Each row is where one point has got to under a steady rotation. How many ticks took it there?
The counts run from 0 to 289.
[130 115  82 160 131 139 118 161  99 105 116  96 152 146  77 151 135 117
 156 169 126 110 107 112 128 115 128  85 116 113 156 172 118 131 111 109
 116 113 115 140 106 131 111  80 115 118 107  95 123 131 130 122 152 142
 114 188 123 162 154 163 130 115 111] | 270
[141  87 134 105  98 107  91 152 108 110 113 116 137 100  79 103 115 122
 143 172 150 108 159 123 173 137 124 146 110 144 148 189 141 147 144 126
 144 116 155 126  96 159 139 125 132  97 142 142 158 125 113 128 128 137
 140 170 126 126 148 112 140 139 118] | 225
[133 149 134  97 124 127 102 178 117 146 161 118 155 137 116 187 126 104
 134 167 165 116 107 107 165 124 132  99  75 150 128 167 117 134 102 117
 159 103 117 128 118 137 101 101 103 101 101 130 134 118 125 106 110 113
 114 170 126 124 112 141 144 121 142] | 54
[129  98 146 118 138 102  89 171  83 125 103 131 128 113 126  91 118 104
 119 154 130 113 121 161 179 121 143 160 111 144 154 171 120 139 145 146
 136 132 126 106 119 155 127 137 148 106 126 116 120 122 128 110 111 115
 161 195 142 139 155 113 133 142 137] | 238
[110 112 129 108 109  93 102 160  75 118 124  90 116 114 120 149 117 115
 182 152 153 113 120 122 154 136 156  92  75  79 127 145 101 132 125 156
 139 101 118 111 123 143 110 105 100 125 110 131 146 149 140  87 118 142
 124 171 135 125 111 129 142 157 121] | 93
[131 128 110 181 123 116 118 160 102 116 131 104 152 121  88 140 108 106
 145 189 119 128 112 117 139 135 126 137 146 147 152 183 125 138 138 121
 124 152 166 120  92 125  72  92 106  97 144  97 135 111 146 151 138 138
 125 204 139 120 130 138 123 104 129] | 274
[122 124 106 145 127 113 115 166 111 126 131 131 148 129 104 120 107  88
 142 173 132 120 108 127 192 125 133 152 112 159 131 196 148 163 145 117
 132 147 153 111  97 139 132 127 119  97 125 113 153 107 118 139 100 121
 125 180 119  84 114 115 127 110 161] | 277
[138  95 154 108 109  88  90 156 119 120 123  86 116 126 132 137 104  87
 154 167 139  98 148 131 127 143 151 116 100 146 148 149  98 134 142 155
 136 102 122 120  85 118 110  97  98 102 120 114 112 135 155 102 120 123
 142 196 135 128 139 133 124 159 120] | 8
[145 119 121 123  95 108  90 173 121 116 141 105 158 105  68 148 126 131
 134 169 143 109 139 100 142 135 112 112  95 120 156 192 127 144 129 115
 150 110 143 124 103 126  96  78 114  87 118 135 143 112 109 137 128 138
 102 142 130 112 139 131 137 120  97] | 71
[142 102 147 136 145 101  93 150 115 101 113  92 112 139 146 124 102  81
 160 151 124  97 147 141 130 138 164 125 114 157 152 156 112 133 150 151
 125 113 146 113  80 121 121 101 105 103 131 116 110 124 150 121 122 124
 132 223 141 113 125 120 117 150 142] | 9
[135 127 120 129 118 110 113 167  87 112 142 126 134 145 131 162 102 100
 176 163 150 152 130 126 140 114 136 113 109 141 134 155 111 145 116 138
 132 144 115 111 100 166 106  83  79 125  91  91 114 160 160 106 140 132
 132 186 115 155 113 147 120 135 113] | 232
[115 131 140 136 120 124  86 134 104 143 124  91 117 134 114 146 111  84
 165 158 159 103 122 135 163 135 149 109  97 120 124 155 123 148 122 142
 137  92 176 131  94 141 138 142 132 131 114 146 162 131 122  93 117 144
 143 196 161 139 128 129 160 130 160] | 204
[138 106 113 140 142 119 114 165  94 101  85 114 140 119 125 100 111 112
 145 156 144 114 124 116 176 128 135 131 144 142 147 178 160 148 148 124
 125 133 147 109  98 147 116 126 125  86 151 124 139 135 132 134 114 139
 161 211 122 113 121 125 138 130 172] | 137
[124 101  94 132 172 129 102 177  87 109  87 122 136 138 109 122 145 103
 155 164 121 105  99 148 149 135 145 107  72  86 161 174 107 126 155 127
 118 118  82 129 141 132 119  89 134 123 116 115 120 115 141 113 113 123
 145 173 131 133 133 130 130 134 133] | 43
[141 114 141 132 151 116 104 148 115 103 119 105 126 135 147 164 112 100
 171 152 136 131 154 105 104 121 140  91 102 134 160 160 115 137 136 138
 129 116 127 123  89 131 100  68 100 118 114 123 112 147 151 105 138 144
 137 193 117 157 107 152 141 140 136] | 6
[129 118  89 180 132 127 114 149 113 114 109  93 124 116  88 128 108  90
 165 181 101 107 115 123 149 146 138 123 130 132 150 195 132 142 161 134
 130 135 145 132  96 113  97 103 109 104 139 110 131 109 150 144 129 127
 125 190 138 125 131 126 114 127 129] | 273
[136 150 126 127 152 140 111 173 112 136 148 119 163 142 131 178 132 104
 147 163 177 131  96  96 156 118 130  99  93 156 133 162 137 143  98 110
 136 121 136 125 103 136 105  87 109 103 104 137 136 122 127 120 120 126
 112 199 114 115  94 146 157 113 165] | 53
[154 115 168 103 110  93  77 179 122 102 155 135 152 111 122 146 117 121
 119 143 142 120 168 117 131 113 116 134  94 173 157 179 123 129 123 137
 170 112 146  93  89 146 108  66 109  83 106 119 118 126 114 125 133 124
 104 162 132 131 121 128 119 120 113] | 211
[119 107 148 104 128  86  66 174 103 129 113 108 140 110  99 128 124 115
 142 156 131 111 124 129 120 124 116 133  91 104 160 160  84 121 139 153
 136 105 144 110 102 129 114  79 139 111 120 144 137 110 122  85 113 129
 150 155 147 131 172 134 153 136 110] | 199
[134 115 169 108 111 111  92 150 104 140 136 123 128 139 121 123 117  97
 116 154 146  85 128 144 161 114 155 158 104 180 143 155 117 130 110 144
 124 102 151 109 100 147 135 138 126 103 120 114 119 130 115 113 137 113
 138 219 152 133 166 127 137 138 131] | 12
[112 136 105 171 145 117 116 166  94 107 149 121 122 155 121 164 102  95
 176 151 123 133 103 134 154 102 134 115 116 122 118 150 108 148 118 136
 129 137 156 104  91 138 142  96 115 153  72  96 137 129 123 122 137 148
 112 186 122 119 113 131 117 109 141] | 78
[130  93 141 106 149 113  99 152 123 136 119 104 134 146 112 122 121 101
 148 175 141  92 115 119 148 130 155 131  88 160 148 152 112 129 144 147
 118 113 141 122  82 137 146 119 116  95 135 127 135 119 138 101  98 108
 155 211 114  82 158 123 134 155 140] | 251
[139 101 114 137 136 117 104 157 106  92 118 129 143 131 103 129 114 136
 153 169 140 136 156 102 158 101 108 127 119 149 157 190 159 152 132 123
 138 135 168 102  75 173 154  91 119 104 115 131 157 148 107 114 135 148
 129 168  95 131 130 131 145 112 149] | 227
[148 106 145 115  90 112  92 170  91 108 118 122 153  99  70 115 126 143
 130 168 164 132 160 116 149 134 115 144 122 139 154 186 128 155 138 122
 134 126 159 124  89 161 101 106 128  92 139 139 147 137 109 131 150 139
 140 182 137 143 144 132 129 129 101] | 224
[119 128 131 107 151 132  92 160 104 145  99 124 150 140  96 119 137  79
 126 164 164  95  99 141 178 126 140 122  80 147 136 165 129 143 134 115
 122 105 127 136 122 134 132 141 147 127 136 145 139  99 104 109 112 123
 158 197 149 135 135 128 158 125 166] | 153
[123 134 119 149  94  99 109 163  99 134 147 114 153 120  89 138 108 105
 133 188 136 124 109 115 151 133 112 151 137 167 143 180 120 144 125 127
 132 145 158 120  91 130  81 113 106  81 127  99 146 113 136 130 124 120
 125 183 143 119 143 142 128 118 121] | 275
[123 117 143 114 149  92  72 186  93 117 119 126 146 111 109 142 130 134
 146 147 125 133 133 128 105 106 112 125  89 103 176 155  82 121 136 142
 140 116 134 103 102 136  98  51 138 114 123 130 123 113 113  98 124 139
 127 161 137 129 147 139 140 130 111] | 198
[131 107 100 154 157 149 125 177  99 100 109 121 150 163  88 139 128 114
 163 167 147 117 100 124 146 110 140 107 124 141 143 154 134 147 110 107
 102 124 142 135  85 154 164 106 126 129 113 113 129 137 116 124 143 133
 144 215  92 128 134 140 132 122 138] | 27
[106 126 133 150 125  89  72 166 100 141 133 125 148 133 128 132 118  87
 121 158 118 104  98 139 108  93 103 124 127 152 149 155  98 119 114 138
 122 113 150 106  90 105 103  77 141 123 106 104 114 103 100 107 134 147
 119 192 157 148 162 147 146 103 142] | 62
[143 113 158  91 110  80  77 180 104 110 129 129 154 114 126 133 121 106
 141 138 159 119 151 137 111 110 117 111  96 137 145 146 102 141 138 128
 129  97 126 113  90 132  94  57 112 112 138 131  98 130 102 115 125 134
 133 178 139 142 117 133 132 155 117] | 109
[116 146 131 144 103 106 105 181  77 134 159 124 121 133  94 149 102  74
 157 165 144 124  99 161 176 131 141 123  96 116 115 157  93 155 121 147
 145 116 126 121 124 143 110 124 117 143  73 100 123 125 127 116 127 121
 121 182 153 136 122 130 114 134 121] | 80
[120  85 117  95  86  75  93 148 115 118 103 115 131 110 111 105 110  82
 154 161 136  92 147 134 149 137 116 130  89 148 143 185 113 146 169 123
 116 132 109 128  96 121 110  92 102 114 157 121 131 122 113 120 118 141
 123 165 123 146 136 122 127 153 125] | 21
[126 103 109 161 148  99  94 189  90 101  96 113 132 120 125 116 119  83
 161 162  97 125 120 145 124 122 111 112 129  91 156 163 103 131 159 140
 138 134 113 105 116 112 104  65 143 124 110 116 108 109 137 104 109 143
 151 163 123 125 125 128 124 125 154] | 286
[131 147 114 156 143 144 109 172  88 114 145 130 155 157  86 159 138 102
 115 156 130 119  95 133 160 110 134 120  91 139 144 173 112 136 100 115
 124 121 134 128 119 129 106  95 130 123  94  92 115 118 115 142 166 122
  98 205 146 142 137 139 115 107 118] | 168
[125 102 108 141 120 116 104 160  96 107  81 115 117 131 104 114 110  74
 175 172 123 113 128 155 159 138 142 119 107 112 149 172 110 152 165 127
 121 124  91 141 126 147 119 116 123 140 114 113 111 130 147 118 120 137
 167 187 130 174 133 129 125 152 134] | 132
[129 124 146 142 174 136 107 159 117 119 131 122 151 166 109 159 131 114
 130 172 144 121 102 117 130 102 136 128 108 171 160 161 110 125 105 128
 121 114 156 122  80 144 142  99 129 104 102 114 124 124 132 109 141 108
 143 224 123 124 160 141 153 123 145] | 253
[140 124 148 134 101 101  71 192  72 117 136 132 145  88  89 119 113 108
 120 162 143 133 134 153 170 129 112 147 114 119 141 183 116 137 134 130
 165 112 140 102 133 147  82 112 148 107 106 120 129 115 113 123 129 126
 137 154 157 150 134 120 119 126 107] | 84
